128 stands for zero in the data rows.
Some points, each followed by its number:
[114 101 106 145 148 162 103 121  91 101 133 128 151 101 141 128 132 139
 139 117 166 141 116 139 146 127 148 102 122 139 110 155 129 140 118 112
 123 102 106 125 118 114 131 150 148 110 114 142 107 136 119 116 110 112
 124 151 101 139 116 115 136 100 117 131] 0
[144  93 155  73 149 124 126 126 157 132 110 104 137 108 113 146 127 142
  99 127 158 141 116 142  96 106 156 154 104 147 132 159 134 147 124 119
 123  99 118 110 157 135 131 143 134 133 148 115 132 136 126 135  98 139
 130 127 132 139 119 116 125 152 128 126] 1
[132  74 126 102 148 124 124 143 128 113  86 113 145 121 134 156 140 144
 111 136 157 144 113 139  99 114 140 141  78 139 101 150 134 129 121 104
 116  98 119 108 151 141 135 147 138 118 148 119 113 151 135 136 105 144
 134 133 120 149 121 122 132 136 124 124] 2
[102 117 101 117 155 167 139 126 123 117 169 117 153  89 156 128 145 127
 143 133 167 149 120 128 111 128 139 119 116 130 129 154 137 150 117  96
 113  87 106 120 130 117 110 140 125 103 103 136  96 108 130 131  98 101
 138 149 115 142 126 120 129 142 118 126] 3
[130 163 198 165  55 104 104  75 121 148  60 201 160 150 159 125  99 134
 157  50  62 134 121 130 152 129  85 102  69 145 117  51 129  99 134 203
 128 196  97 173 157 157 134  67 127 117 145 128 206 110 134  98 199 141
 107 126 145  83 174 121 122 106 114 123] 4
[134 120 139  85 152  93 102 134 142 131 158  99 141 135 128 151 132 121
  92 119 134 141 118 138 124  85 148 146  70 143 130 157 144 134 129 108
 122  98 146 121 157 123 121 145 136 124 139 119 117 118 131 160 112 143
 137 136 135 144 112 102 127 138 124 122] 5
[119  71 107 126 160 104 138 147 119 122 124 115 116 134 140 128 138 132
 108 145 154 142 121 149 119 122 140 149  92 141 117 152 133 122 122 105
 115  99 122  90 138 120 134 140 133 114 122 122 108 134 132 141 101 129
 127 135 117 149 139 117 127 134 120 120] 6
[126  84 124 103 156 106 108 147 120 129 111 111 122 130 121 136 140 141
 106 127 158 149 118 145 131 109 141 149  80 149 127 157 143 113 119 101
 116  93 127 107 150 138 130 133 130 119 146 130 124 141 127 154 104 140
 126 136 120 146 118 115 131 133 129 120] 7
[119 134 105 133 154 149 114 145 127 133 167 117 120 134  83  96 141 122
  96 149 157 117 137 115 157 141 130  97 161 111 171 140 138 148 129 137
 143 167 129 128  82 136 130 134 135 169 144 121 123 119 136 142 116 124
 130 148 148 105  95 138 130 143 124 145] 8
[106 164  98 113 144 146 151 124 129 127 162 105 135 141  51  96 137 112
 108 143 150 106 153  78 155 124 124  92 149 117 182 157 132 125 122 113
 150 171 121 143 116 125 138 127 128 135 137 130 152 113 132 156 121 145
 146 150 153 133  84 137 127  97 130 159] 9
[113 154 103 103 135 143 108 122 135 128 163 109 108 135  66 119 141 105
 105 142 157 124 129 111 132 117 116 107 155  93 184 155 144 136 122 117
 146 138 128 137 126 117 113 137 136 139 142 126 149 146 140 134  99 115
 144 139 128 143  98 136 121 148 143 123] 10
[102 100  90 153 146 151 114 142  99 126 157 159 148 142  70 110 133 131
 130 160 169 130 121 102 157 123 146 108 160 132 132 142 133 130 126 121
 129 182 121 125  98 108 137 129 118 139 134 142 103 138 119 155 140 132
 128 140 146  87  95 126 122  90 124 146] 11
[137  78 107 154 159  74 186 156 161 140 160 100  63 136 155 128 132 134
  95 157 167 137 130 140  54 125 153 168 118 107 137 144 110 128 125  98
 110 116 116  81 141 114 114 145 128 107 110 121 108 160 135 144 101 130
 132 132 133 156 171 139 131 190 108 126] 12
[169 157 198 166  45  94 107  94 139 133  81 163 159 141 155 110 133 137
 144  49  57 113 117 133 155 127  67 105  67 143  87  67 125  84 169 179
 108 187 105 156 143 154 125  63 128 106 147 139 174 116 132 111 197 145
 129 128 148 102 176 116 129  87 119 133] 13
New points follow, each followed by the numbers of its five nearest points above by angle, nearest first.
[109 180 133 124 112 150 104 138 102 146 102 125 162 126 161 129 118 134
 167 143  76 115 132 140 153 146 122 164 155 153 105 124 131 147 127 163
 125 130 163 165 119 115 137 137 126 144  94 115 102  89 126  83 145 108
 145 131 129 111 131 139 126 106 123 125] 4 13 0 11 3
[116 116 106 133 153 133 163 129 133 124 167 112 109 130 157 148 152 132
 131 144 163 132 120 130  82 121 134 157 151 107 142 133 110 148 121 106
 113 100 111 109 139 117 126 147 137 130 132 140 119 153 131 125  91 105
 138 103 120 143 139 133 120 185 120 126] 12 3 6 1 2
[106 169 124 128 120 164 111 131 109 152  91 135 158 133 163 134 123 141
 151 144  91 132 135 147 158 147 118 170 157 145  98 107 130 148 118 150
 132 108 161 157 121 114 137 137 136 141 106 111 104 101 136  94 148 116
 133 108 116 117 124 133 127 115 134 124] 4 13 0 3 11
[107 176 139 127 123 158 113 137 101 144  99 130 155 125 158 134 123 132
 156 146  80 134 130 141 162 145 125 149 156 146  99 104 126 145 128 167
 117 137 161 166 119 121 142 135 130 137 104 119 122  99 128  96 158 128
 145 117 127 116 132 141 132 100 120 125] 4 13 0 11 8
[128 121 115 136 156 147 135 127 136 123 171 117  94 118 149 140 138 125
 109 149 162 135 116 128  78 125 125 141 150  92 148 141 129 156 127 126
 117  97 116 112 127 120 115 144 136 137 143 130 128 159 131 115  91 120
 138 126 127 146 131 129 126 191 123 122] 12 3 10 1 6
[152  94 138 137 155 103 181 130 167 132 117 105  87 124 135 147 146 138
  93 129 167 140 122 140  75 137 144 132 131 112 126 148 110 156 119 103
 110  96 108  89 143 111 112 135 138 140 153 123 139 141 129 139 104 126
 119 127 131 157 159 147 140 171 116 122] 12 1 6 2 7
[207 162  98  96  78  70 146 107 171 117  92 163  58 133 114 173 144 123
 116 103 123 139 159 130  53 132 151 104 145  36 176 132 138  82 118 144
 161  99 104  97  97 147  91 147  59 152 120 154 158 200 130  84  97 142
  47 148 154 148 135 123 119 190 206 161] 12 10 1 4 2
[ 97 119 104 126 155 158 106 129 117 130 168 114 141 114  90 102 145 113
 122 140 163 131 120 114 142 110 127  90 147 118 138 150 138 151 120 101
 127 166 122 138 109 127 125 144 135 136 153 144 115 125 129 144 103 112
 138 150 129 137 104 137 133 119 127 120] 8 10 11 9 0
[ 97 160 120 147 118 192 113 119 109 130  82 197 160 143 157 149  84 120
 165 155  74 107 126 145 163 145  70 120 151 146 109  77 129 162 127 136
 145 119 180 156 171 121 146 111 137 121 121 111 165 117 137 165 151 133
 128  84 145  99 125 135 135  93 135 131] 4 13 11 9 0
[104 170 111 130 110 159 102 130  99 150 106 138 151 121 151 115 100 131
 150 143  87 125 147 144 157 149 102 169 158 152  97  99 116 143 123 147
 128  99 165 161 140 133 137 139 114 130  89 105  94  88 125  88 141  96
 144 132 123 114 143 132 117 103 132 121] 4 13 0 3 11
[110 175 128 121 109 152 104 128 104 143 104 137 160 141 163 122 112 137
 153 140  88 127 145 143 148 144 105 180 162 155  99 101 127 153 125 148
 118  95 165 160 130 126 130 135 121 123  99 105  95  92 130 104 143 103
 136 120 114 123 144 136 120 103 129 120] 4 13 0 3 11
